[ 0.06 -0.03 -2.91  7.95] Out: -0.03

[[ 0.03  1.55  2.97  1.64]
 [ 1.66  4.53 -0.66  0.45]
 [-0.86 -7.57  0.19 -1.45]] Out: -7.57

[[-6.10 -5.24 -6.57 -4.98]
 [-0.83  5.43 -3.58 -4.79]] Out: 5.43

[-6.67 -0.10  0.36  0.95] Out: -0.10

[ 3.86 -4.40 -6.11  2.92] Out: -4.40

[[ 0.57  2.65  0.34  0.94]
 [-3.59  2.09 -3.47  0.01]
 [ 2.18 -2.45 -7.15 -1.04]] Out: -2.45

[-3.31  3.05  6.82 -3.86] Out: 3.05
---
-0.84  -5.03   0.80  -2.66  -0.59   1.41   1.07
-2.10   7.12   1.36   0.51  -0.96  -1.87   4.14
--> -1.87

 2.64  -0.65   1.40  -0.96   1.52
-6.24   7.82  -5.85  -2.32  -1.27
--> -2.32

-2.99  -3.28   2.21  -0.27  -6.06
-3.26  -4.32   1.21  -0.96  -5.76
--> -0.96

 0.83  -4.44  -4.83  -1.52  -7.71   1.60  -2.21
-0.32  -1.41   1.64  -0.65   1.55   1.37   3.78
--> 1.37

 1.63   2.04  -1.46  -4.67  -0.51  -0.81
 4.39   6.06  -5.01  -5.23  -2.16  -6.40
--> -2.16

 1.79  -3.38  -4.04   2.57
-2.33  -3.13   6.21  -3.02
--> 6.21

-3.34   0.79  -0.76   1.74  -2.74  -0.59  -5.78
 0.34  -1.31  -1.57  -0.91   0.28  -3.35  -0.21
--> -3.35

 1.46  -4.48   3.49  -7.64  -2.01
-0.76  -3.47   4.39  -4.14  -7.05
--> -4.14
---
[ 8 34 90 23 29 18 21]
90

[[563 632 585 581 669]
 [ 89 867 835 219 818]
 [770 772 597 551 449]]
597

[2 5 4 8 6 1]
4

[9122 3015 4427 3263 4351]
4427

[ 32 -21 -42   2  -7]
-42

[ 66 183  53 213 136]
53

[-194  879  -83 -536]
-83

[[ 43 -25  44  19  -1  34]
 [ 14  42  14 -30  30   6]]
14

[[60 53 76 30 55 47 58]
 [63 60 57 48 60 10 59]]
57

[[9985 2212 1081 2476]
 [4980 4725 8323 4204]]
8323
---
| -7.14 |  4.43 | -0.14 | -5.62 | out -5.62
|  1.96 |  5.20 |  7.46 |  0.81 |  6.02 | -4.16 | out -4.16
|  1.69 | -2.78 |  2.44 | -1.15 | -1.43 | -3.21 |  6.85 | out 6.85
|  6.07 |  3.08 |  3.20 | -3.44 |  1.94 | -3.92 |  2.04 | out 2.04
| -2.20 |  7.10 |  1.70 |  0.58 | -7.73 | out -7.73
| -3.24 | -6.11 | -3.85 | -3.74 |  6.77 |  2.23 | out 2.23
---
[[4 5 9 4 1 1]
 [6 8 2 6 3 2]] ==> 4, 2

[ 54  94 212 224 192  74] ==> 54, 74

[[6348 6919 7896 5237 7531 2784 5011]
 [7472 4056 5877 4594 7395 4242 4125]] ==> 6348, 4125

[[494 279 361 743 187 322]
 [874 294 736 549 508 330]
 [667 542 526 579 731 702]] ==> 494, 702

[[59 46 85  4]
 [ 6 44 86 13]
 [51 43 30 45]] ==> 59, 45

[-736  744 -871 -844 -294 -805] ==> -736, -805

[ 10  -1 -32  24  32  41] ==> 10, 41

[120 235  86  23] ==> 120, 23

[[168  68 222 148 223  49]
 [ 97 162  98 107  92 178]
 [ 88 215 121 150  60 227]] ==> 168, 227

[[22 61 52 66 68 52 73]
 [21 51 63 59 75 45 78]
 [21 65 58 71 64 50 72]] ==> 22, 72
---
[[-2.56, -0.30, 3.74, 5.54, 3.47, -6.51], [-5.36, 1.38, 4.45, 5.56, 0.25, -7.13], [-2.03, 0.21, 3.34, 4.82, 4.45, -7.32]] gives -2.56
[-4.00, 1.14, -4.13, -2.16, 2.62, 7.93, -7.52] gives -4.00
[-1.24, -1.08, -5.16, 1.74, -0.25, 0.02, 6.38] gives -1.24
[4.64, -1.93, 3.81, 4.33, -6.22, 6.66, 7.39] gives 4.64
[-1.43, -3.28, -0.50, -1.88, 0.96, 6.98, -0.53] gives -1.43
[7.53, -1.36, -5.56, 4.76, -4.75, -3.52, -3.93] gives 7.53
[0.11, -2.07, 6.25, -1.65, 1.10] gives 0.11
---
[[482, 814, 313, 592, 630, 245], [148, 311, 708, 667, 616, 426], [809, 663, 535, 516, 428, 312]] --> 516
[81, 70, 5, 38, 25] --> 5
[[5, 8, 4, 4, 1, 2], [3, 3, 0, 6, 2, 4]] --> 6
[285, 14, 906, 499] --> 14
[136, 67, 156, 87, 131, 213, 28] --> 131
[-47, -17, 1, 33, 13] --> 1
[[628, 404, 657, 283, 468, 61], [88, 791, 811, 193, 525, 307], [502, 668, 845, 584, 392, 208]] --> 584
[1, 6, 4, 7, 3, 6] --> 7
[[5, 5, 5, 8, 8], [2, 6, 7, 1, 5], [5, 5, 5, 5, 8]] --> 5
[6, 44, 31, 34, 83, 25] --> 34
---
|  1.37 |  5.83 |  7.99 | -1.78 |
| -0.29 | -2.36 | -5.69 |  0.74 |
gives -1.78

| -1.85 | -0.41 |  2.59 | -0.63 |
|  2.67 |  2.69 | -5.49 | -6.37 |
gives -0.63

| -1.67 |  0.22 |  1.96 | -6.44 |
|  1.44 | -0.11 |  3.62 |  3.16 |
gives -6.44

| -7.88 | -3.77 |  1.24 |  0.69 |
| -2.26 | -4.28 | -3.49 | -5.32 |
gives 0.69

|  3.44 | -0.31 |  5.05 |  4.84 |
|  2.68 |  1.54 |  6.44 |  3.62 |
gives 4.84

| -1.03 | -3.14 | -0.83 | -0.36 |
| -6.49 |  7.97 | -6.74 | -4.60 |
gives -0.36
---
[[ -9.67  16.98 -14.57 -15.03  19.72]
 [ 15.42 -15.99  13.86 -11.40  -9.49]] out 13.86

[[ 14.1  -7.4   1.7   3.8  15.8 -19.2]
 [  8.7  13.4  -3.7  16.7 -20.7  17.3]
 [  6.4   2.0  -8.2  -8.6   6.5  -3.8]] out -8.6

[-0.15 -1.14  1.55 -1.45 -0.56] out 1.55

[[ 0.828  0.639 -0.760 -2.205  0.547  0.400 -0.193]
 [-0.709 -2.062  1.688  0.538 -1.948 -1.106 -2.273]
 [-1.322  0.492 -1.246 -1.662 -0.221 -1.198 -0.729]] out -0.221

[[-0.82 -0.71 -1.36 -1.38 -0.43 -0.77 -1.14]
 [ 0.67 -0.51  0.28 -0.03  0.66  0.87  0.18]
 [-0.72  1.72 -0.43  0.52 -1.17 -0.05 -0.27]] out -1.17

[[ 0.459  0.117  0.589 -0.412  0.404  0.958 -1.543]
 [ 1.272 -0.597  0.911  1.482 -0.930 -0.460  0.427]
 [-0.419  2.381  1.126 -0.514 -2.130  0.814  0.005]] out -2.130

[ 0.13  0.10 -0.11 -0.15] out 0.10

[[ 127.0   61.5  -52.9   18.8   22.2]
 [   6.1  117.9 -112.7  -32.9  142.7]] out -112.7

[[-0.730 -1.025 -2.205  1.319 -1.887  0.538]
 [-0.835 -1.132 -2.208  1.319 -1.861  0.337]
 [-0.800 -1.006 -2.220  1.319 -1.925  0.425]] out 1.319

[ 0.47 -0.53  0.24 -1.13 -0.07 -1.39  1.07] out -0.07
---
[ 31 -28 -47 -29 -21] out -21

[73 94 90 17 74 67] out 74

[54 30 51 23 90 42] out 90

[[3 4 1 3]
 [1 5 5 1]
 [3 3 4 7]] out 1

[115 995 276 106 238 736] out 238

[4526 4701 8369 3088 4362] out 4362

[[4 0 5 7]
 [4 0 5 8]] out 4

[[8564 8572 6932 4917 6766 7172]
 [7465 8889 6602 1151 6019 6464]] out 6766

[2 3 1 2 7 5] out 7
